The rows below fall into families. The same turns and mirrors carry the whole set onto itself and the rows of a family onto each other. For each named row, which other rows are in its family? Write them in the order they are listed.
These 27 rows form 9 families of 3 rows each.
gubul: [-21   3 -48   2  -6 -35  11  -4  42   0  32  28   7]
sul: [-31  22  -5  25  40   9 -21  13 -43  24 -21  26  -6]
mizak: [ 36 -38   4  -9  -6  14   1  -6  14 -19  31 -41  -4]
gulor: [ 28 -15  16  12   1  32  13 -14  31  -5  27 -36 -15]
zize: [  2  10   0   4  38  19 -18  -2 -48  23 -46   6  -5]
bepok: [ 37 -39  -2  16  -9  14  -1  -5  19 -15  10 -47   0]
mav: [-28  19   8  -1  48  -1  -6  35 -26  16 -33  33   7]
Kudal: [-27   3 -54 -19 -14 -46   6  18   5  16  12  10  22]
dop: [ 20 -21  23   6  -4  47   1   8  16  -7  25 -26 -26]
Difop: [-26  12 -48  18 -26 -40   8   4  35   0  26  12  -1]
bezal: [-25  24  17   1  28  21 -20  22 -42  24 -31  18   3]
neda: [-10   0 -50 -25 -24 -45  27  -5  18   4 -13 -12  12]
noz: [ 24  -9  29  21   6  30  -6   4   9 -18  37 -34 -13]
nodiz: [-21  23   6  15  30   9 -26  17 -33   9 -39  40   3]
nuvu: [ 29 -10  33  12  11  35  16  13  28 -12   3 -30 -19]
sug: [ 27  -7   9   7   7  32   8  -3  35 -21  28 -44 -10]
vubi: [-36   4 -64   9  -6 -39   0  10  31  -7  -1  16  14]
fani: [-32  -6 -50  10 -11 -47  -1   1  31   0   9  25  21]
gak: [ -8  -2 -13 -13  43  -5   2  -5 -47  25 -48   1  11]
rop: [ 12  33   6   1  42  16  -7  -2 -40  29 -39   4   8]
nit: [-48  14 -60  13 -12 -25  19  -4  25 -10   0  14 -11]
rul: [ 10   3  21   7  -8  25   9   0  20 -48  29 -33 -10]
mefed: [-35   6   3  13  57  23 -12   5 -46  -7 -15  16  -3]
genek: [-25  21   3   0  45  27 -19  28 -41  14 -30   7   0]
Fogog: [ 35 -28  21 -19   5   8  10  -4  -4 -21   0 -48  12]
Pemok: [-26 -20 -46   7  -6 -37  20  16  51  -1  10  14   1]
gazef: [-17  19 -54 -19 -17 -51   5   0  15   7  -1  19  15]

The rest of the family of mav: nuvu, Pemok
The rest of the family of genek: sug, vubi
The rest of the family of rop: bepok, Kudal
The rest of the family of bezal: gulor, fani
The rest of the family of dop: gubul, nodiz
The rest of the family of mizak: zize, gazef
The rest of the family of mefed: nit, rul
The rest of the family of noz: sul, Difop

The rows below fall into families. The same turns and mirrors carry the whole set onto itself and the rows of a family onto each other. For each named row, which other rows are in its family? Write them in the order they are listed.
These 18 rows form 3 families of 6 rows each.
Tikon: [-27  18  31  12 -17 -32  16  23 -10 -10  27  -1  12 -19 -10 -14  -7   3
 -14   1   0  62   9]
lisu: [-36  38 -32 -11  55  15 -23  15  71   1  21  15  -8  18   2  48   1  49
 -57 -32 -14  27  -6]
Laleg: [ 10  64   2 -29 -19 -16 -25  -3  16 -42  52   8 -69 -25  24  28 -26  -3
 -27  19 -42  42   7]
Dar: [ 59  48   2 -18  27 -13 -20  36  60 -26  75   5 -32  -2   1  14   0  16
   1   8 -15  52   6]
Nava: [ 13  49   2 -23 -20 -10   2  57  44 -52  65  14 -76   7  36  14  -8  10
 -46 -27  13  51  16]
Bur: [ -5  42  27  39  12 -25 -35   9  40   6  39 -12  22 -58  34   7  -1  19
 -34  -4  -4  75  -8]
vub: [-17  87   2  -4 -37 -46 -33  14  73   6  44 -19 -69   7 -19  40  35   9
 -60 -18 -23  24  12]
luk: [-40  73 -44  10  25   2   1  73  14 -56  74 -34 -12 -37  12   9  24  -5
 -45   0 -10  36  17]
Fus: [-26  56 -18   7   0 -26 -64   3  50  31  50 -43 -43 -29   6  27  10  35
 -41  18 -42  -8  13]
vev: [ -6  54 -57  -5  11 -38  -7  36 -17 -38  66 -14  -4 -28 -48 -23   9  10
 -69   3 -43  39  13]
zegi: [  8  50 -22  24 -15 -38 -16  73  54 -77  51 -13  16 -39 -20 -12  25  13
 -70  -7 -34  27  10]
Viz: [-42  41 -27 -13 -27 -23 -21  57  26  23  10 -28 -78 -32 -14  32  41  26
 -39   0  -8   6 -15]
meloz: [-24  16   4  29  25 -12 -43  47   9   6  54   1  -3 -14   0  -4 -40   4
 -63  -2  32  87  11]
sal: [-18  18 -36   8  31 -18 -62  -6  10   4 -10  27 -21 -11  16  29  13   4
 -50 -44   8  38 -16]
vir: [-20  30 -29 -15  17  -6 -45  11  19 -17  25  43 -18  37 -57  24  22  22
 -77 -14  17  45  -4]
Zut: [-40   7 -12  46 -15  -2  -5  37  86 -49  11   3 -61 -37   0 -15  20  -4
 -49 -45 -14  24 -19]
tiko: [-23  25 -47  56 -20 -16  -6 -14  78 -17  36  14 -34 -19 -56 -16  26  28
 -16 -17   0  34  -3]
Gigum: [-45  16 -39   6   2  -2 -25  23  75 -28  58 -13 -32 -35 -36 -61   7  39
 -72 -31 -11  11 -17]

The rest of the family of meloz: Laleg, vub, zegi, sal, Gigum
The rest of the family of tiko: Tikon, lisu, Dar, luk, Viz

